In the data rows, the value 128 means zero.
Here are some points, one per row:
[138  66 103 132 232  79  71  16 185 109  38 102 124 160 181  74  68 123
 173 175 124 151 132  99 196 101 131 193 115 102 120 143 131 115 121 184
  94  75 147 101 154 101 128 173  82 207 107 112 156  59 121 128 110 126
 118  88 126 120  78 133 153 146 187 122]
[144 186 148 119  76 153  83  80  98 154 100 124 187 130 140 130  98 186
 188  37  64  73 161 131  85 116 205 138 132 132 183 126 116 146  97 139
 204 165 136  78 120  66 158 100 118 192  48 184 104 173 182 156  39  85
 143 121 150  95  97 122  31 101  73 136]
[113 127  98 172 127 104 181 134 140 135  85 124 101 116 131 108 202  65
 223 120 178 195  52  59 126 194 125 183 251 183  97 139 135 157 139 122
 128  83 150 206  84 115  86 131 159 148 109 159 111 145 226 110 135 147
 134 127 153 175 140 151 115 182  98 120]
[138 108 134 122 141 106 115 148 163 140 140 100 208  89 123 162  74 131
 212  35  55  52 112 179 155 122 151  97 115  65  81 182 153 169 155 157
 121  63 131 184 141  65 117 147 104  43 143 148  62 198  79  92 106  89
 192 196 148 135 129 154 159 122  80 147]
[158 145  83 160  89 255 118 122 164 176 111  49 129  98 186 157 163  75
  87 183  72 153  87  85 171  69 152 139 142 146  98  90 154  74 186 103
  79 133  86 106 134 153 197 134 173 119 181  62  94 193 118 195 100 108
 158 100 139 103  56 177 105 124  85  86]
[ 90 151  98  93 136  92 185 148 107 182 130 111 111 146 136 152 112 132
  54 152 183  71 228 100 130 178 223 153  78 134  94 130 144 148 157 138
 104  62 133 153  85  93  99  82 108  60 182 126 131 117 137 164 170 160
 133 112 133 112 124  46  64 180 126 184]
[120  39 147 177  73 203 111 140 141  62 153 160 137  72 158 118  77 144
  89 134 170 109 123  56 124 131  92 170 179  73 148 155  93  69 130 197
 189 130 203 116 120  95  80  89 125 126 124 159 189  78  79 141 118 104
 133  91 157 127  32 146 173 143 181 121]
[175  69 214 103  50  70 130 116 143 119 252 127 102 130 142 121 155  93
 108  25 153 164 108 113 112 100  93 198 114 180 120 108  87 121 139 126
 141  59 138 202 170 142 189 107 106 143 104  75 135  78 164 107 106 113
  83 125  71 134 158  99 164 148  88 120]
[114 113 134 145 192 176  67 169 128 168 144 137  85  96 142 121 173 161
 113 171 103  94 131 203 143 255 132 140 113 132 159 199 114 162 119  91
 208 180 121 107 117  86 199 174  76 147 133 165  99 132 161 166 206 137
 114  59 114  93 164 116 199 146  82 153]
[ 51 135 105  85 108 175 123 135 113 143 150 167  99 120 107 102 118 141
 182 114  50 111 176 152 110  90 121 123 115  84  80 154  73 123 103 152
 114  63 150 186  84  94 106  81  95 181 167  90  85 141 186 143 114  66
 153 200 138  45 188 208  97  36 149 204]
[170 100 182  64 103  12 216 194 148  71 107 184  90  94 144 145 166 163
 161 127 171 105 128 159 144 128 130 139 104 141 151  88 175  71 155 107
 110 166  55 125 176  97 104 169 165 105 184 111 121  89 113 165 100 111
 165  85 206  39  37 250  96  41 138  90]
[137 196  66 134  80 103 115 180 109 130 192 104  49 195 130 160 137 132
 127 193  94 175 100 139 114 169 183 132  62 100 125 155  94 130 187 110
 113 107 219 126 207  69  73 156  88 144 109 177 208 133 115 123 141  92
 171 173 168 155 166 103 128 127 168  76]
[119 127  77 158 152 114 199 128 119 137 128 105 175 197 128 159  87 183
 136 102 137 137 129 108  97 149  92  99 108 203  45 115  46 139  80 116
 136 255 144 125 117  94 205 121  87 116 133  78 113  95 126 199 140 142
 125 193 136 128 122  68 148 127 158  86]
[150 131 100 155 140 159  72 178 102 131 199  74 159 157 141 153  61 114
 128 120 145 149 117 128 153 136  73 195 182  31 184 105 152 112 127  10
  23 171  97 120 163 133 125 195 178 115 141 123 128  91 150 123  84  90
 187 165 126 104 105 113  78  91 105 236]
[220  76 152  94  45 116  74 179 160 119  58 184 143  85 105 154 146  28
 112 119 121 120 171 134 157  62 103 167 102 125  86 112 112  69  52  71
 162 200 104 115  73 136 167 122  77 133  56 200 134 131 131 110 176 153
 141 138 140 163 150 116  98 125 183 143]
[144 162 119 101 146 120 128  84 124 130  35 139 170 103 148 148 166 153
  55 155 158  56  28  89 192 106  52 152 125 136 161  94  65 132 159 154
 145  74 108 150 157 122 121 102 164 132 147 184 163 118 183  55 133 155
  95 211  99 115 168  87 140 102 132 138]
[116 156 128 114 192 169 157 143  93 227 174 129 135 133 145 140 166 214
 170 152 177 157 122 144 123 142 132 119 102 115  55  94 133 116  85  94
 163 121  45  68  39  82 146  86 130 150  58 189 201 132  38 129 114 105
 102 130  78 182 136 141 133  93 130 127]
[138 123 156  50 137 119 131 177  97 154 166 187 179  92 151 169 124  70
  90 143 106 165 113 109 194 101 105 137 143 116 218  80 157 213 132 233
  98 125 118 102  83 101  91 105 127 149  73  94 110 112 136 164 134 173
 107 131 148 168 149 123 155 111 183  92]
[ 78 216 135  75 127 133 141 109 125  96  94 176 131 107 102 102 133 137
 104 124 117 133 118  91 163  62  98 139 144  87 155  90 117 210 111  79
  99  78 190 245  93 165 205 139 100 114 126 191 132  72  50 141 122 135
 112  29 171 107  65 114 161 114 170  69]
[196  78 135 201 147 163 222  40 161  93  84  96 111 178 163  64 143  85
 118 152  71 136 145 175 115 115 111  98 191  49 156  46  84 197 142 118
 149 106 114 178 133 112  65  83 142 103 114 122 158 121 139 128 207 146
 106  87 126 143 137 148 106 129 107  89]
[106  82  95 101 165 159  80  82 151  84  81 164 150 134 158 137 197 145
 140  60 248 222 110 133 127 109 168  50 132 152 214  71 167  94 151 162
  92 131 144 197 124 114 132 134  79 107 151 167 162 187 183 104 159 114
 147 145  39 154 152  84 141 108 153 154]
[123 101 156 132 136 105 151 113 137 105 105 170  86 127 164 108 142 156
 131 150 118 117 152 122 142 156 109 130  99 136 125 140 121 161 149 182
 133 153 157 125 118 255 114 148 150 121  90 154  86 203  24 214  68  82
 179 195 132 117 173  98  61  87  45 199]
[ 71 150 102 180 130 132 115 150 116 191 133 102 104 142 171 186 128 143
 192  32  65  96 160 163 119 133 141  95  86 115 123 150 160 108 157 166
 122 157  89 123 100 255 133 115 179  91 109 135 185  84 206  21 155 165
  91  91 148 115 118 117 148 118 205 108]
[ 42 132 137 209 132  85 156 212  63 127  96 107 110 121  84 145 103 156
  28 139 135 137 144 145  70  62 119  80  86 205  74 162 114 176 157 150
  74  81  56 156 144 105  52 173 120 185 123 180 112 166 110 121 146 104
 133  75  95 115 111  87 127 145 125 146]
[ 85 131  91 189 190  99 187  66 134  81 154 120  84 129  40 195 109 110
  49 137 149  97 106 155  64 119 155 112  48 144 118  96 153 100  75 121
 173 154 161  92 106 105 194 112 166 170  97  85  90  98 134 119  72 211
 183 115 144 183 172 146 145 117 105 164]
[ 99 140 111 132 185 162  10  31 126 199 144 123 185 165 107  65 189  65
  67  99 180 158 112 102 118 127  85 103 135 169 155 134 135 105 134  80
 142 148  94  55 175 142  52 145 144  56 164  86  54 103  43 126 131  97
 132  96 240  45 120 170 123 115 151 105]
[147 152 109  68 128 152 111 146 118 123 156 110 179 136  57 136  72 178
 128 200 145 131 118 147  98 156 184 144 179 104  96 155 199 130  95 134
 233 149  74 142 210 255  86 155 111 143 167  80 160 127 170 138 151 109
 137 146  87 173 123 137 157 162 152 104]
[150 111 170 108 118 164  73 136 145 137 128  97  96 166  63 165 122 185
 131 199 132 109 167 212  43 204  91 101 164 202 134 147  95 137 104 164
  52  63 159 177 122  90 173 136 185  85 102  94 133 153  99  97  75 178
 109 149 111 131 113 128  96 157 178 106]
[135 135 182  65  77 125 154 182 168  40 139 121 127  70 159  19 176 113
 151  99 151 173  84 134 119 137 143  95 131 107 132 140  99 188  65 103
 132 175 143   0 107 133 169 112 119 166 178 105 125 155 141  18 157 170
 120 140 112  89 143  90 144 201 132 145]
[ 92 128 186  92  91 132 160 102 117 103  81 232 107  89 114  95 126 152
 168  97  75 105 154  90 128  85 124 164 137 112 128 136 196  44 199  49
  82 167  86  74 175  64  94 225 209  40 154  51 161 138 140 134 135 143
  74 137  71 191 195  65 158 146 142 117]
[216 191 140 176 158 139 102 137  89 141 185 130 167  98  98 116 109 121
 203 136 145  91 139 155 145 170 160  72  75 172 122 149  94  75 140 132
  56 123 191 193 138 162  79  95 168 186 196 122 111 105  91 165 146 193
  49 129  97 176 123 121 140 131  96 128]
[ 84 183 102 164 156  26 165 146  77 104 165  87  46 182 102 137  32  91
  80 199 149 129 173 100 180  84 148  71 189 166 164 189 145  75  91 115
 180 159 144  77 115  96 189 101 105 104  72 145 145 163 113  90 163  67
  94 162  78 116 120 165 116 137  96 125]
Along one direction, these points spread out more than along any other. Take the direction at right angles to it along which they spread out most. Go by this last direction. For each point below, how far along it does it lie, from 0 to 99? The average is 50, and the first point in the table lies past the average. One standard deviation of the points above along it is 16.
[138  66 103 132 232  79  71  16 185 109  38 102 124 160 181  74  68 123
 173 175 124 151 132  99 196 101 131 193 115 102 120 143 131 115 121 184
  94  75 147 101 154 101 128 173  82 207 107 112 156  59 121 128 110 126
 118  88 126 120  78 133 153 146 187 122] -> 57
[114 113 134 145 192 176  67 169 128 168 144 137  85  96 142 121 173 161
 113 171 103  94 131 203 143 255 132 140 113 132 159 199 114 162 119  91
 208 180 121 107 117  86 199 174  76 147 133 165  99 132 161 166 206 137
 114  59 114  93 164 116 199 146  82 153] -> 55
[ 71 150 102 180 130 132 115 150 116 191 133 102 104 142 171 186 128 143
 192  32  65  96 160 163 119 133 141  95  86 115 123 150 160 108 157 166
 122 157  89 123 100 255 133 115 179  91 109 135 185  84 206  21 155 165
  91  91 148 115 118 117 148 118 205 108] -> 53
[ 84 183 102 164 156  26 165 146  77 104 165  87  46 182 102 137  32  91
  80 199 149 129 173 100 180  84 148  71 189 166 164 189 145  75  91 115
 180 159 144  77 115  96 189 101 105 104  72 145 145 163 113  90 163  67
  94 162  78 116 120 165 116 137  96 125] -> 56
[170 100 182  64 103  12 216 194 148  71 107 184  90  94 144 145 166 163
 161 127 171 105 128 159 144 128 130 139 104 141 151  88 175  71 155 107
 110 166  55 125 176  97 104 169 165 105 184 111 121  89 113 165 100 111
 165  85 206  39  37 250  96  41 138  90] -> 20
[ 78 216 135  75 127 133 141 109 125  96  94 176 131 107 102 102 133 137
 104 124 117 133 118  91 163  62  98 139 144  87 155  90 117 210 111  79
  99  78 190 245  93 165 205 139 100 114 126 191 132  72  50 141 122 135
 112  29 171 107  65 114 161 114 170  69] -> 59
[ 51 135 105  85 108 175 123 135 113 143 150 167  99 120 107 102 118 141
 182 114  50 111 176 152 110  90 121 123 115  84  80 154  73 123 103 152
 114  63 150 186  84  94 106  81  95 181 167  90  85 141 186 143 114  66
 153 200 138  45 188 208  97  36 149 204] -> 30
[ 42 132 137 209 132  85 156 212  63 127  96 107 110 121  84 145 103 156
  28 139 135 137 144 145  70  62 119  80  86 205  74 162 114 176 157 150
  74  81  56 156 144 105  52 173 120 185 123 180 112 166 110 121 146 104
 133  75  95 115 111  87 127 145 125 146] -> 56
[135 135 182  65  77 125 154 182 168  40 139 121 127  70 159  19 176 113
 151  99 151 173  84 134 119 137 143  95 131 107 132 140  99 188  65 103
 132 175 143   0 107 133 169 112 119 166 178 105 125 155 141  18 157 170
 120 140 112  89 143  90 144 201 132 145] -> 68
[116 156 128 114 192 169 157 143  93 227 174 129 135 133 145 140 166 214
 170 152 177 157 122 144 123 142 132 119 102 115  55  94 133 116  85  94
 163 121  45  68  39  82 146  86 130 150  58 189 201 132  38 129 114 105
 102 130  78 182 136 141 133  93 130 127] -> 54
[120  39 147 177  73 203 111 140 141  62 153 160 137  72 158 118  77 144
  89 134 170 109 123  56 124 131  92 170 179  73 148 155  93  69 130 197
 189 130 203 116 120  95  80  89 125 126 124 159 189  78  79 141 118 104
 133  91 157 127  32 146 173 143 181 121] -> 55
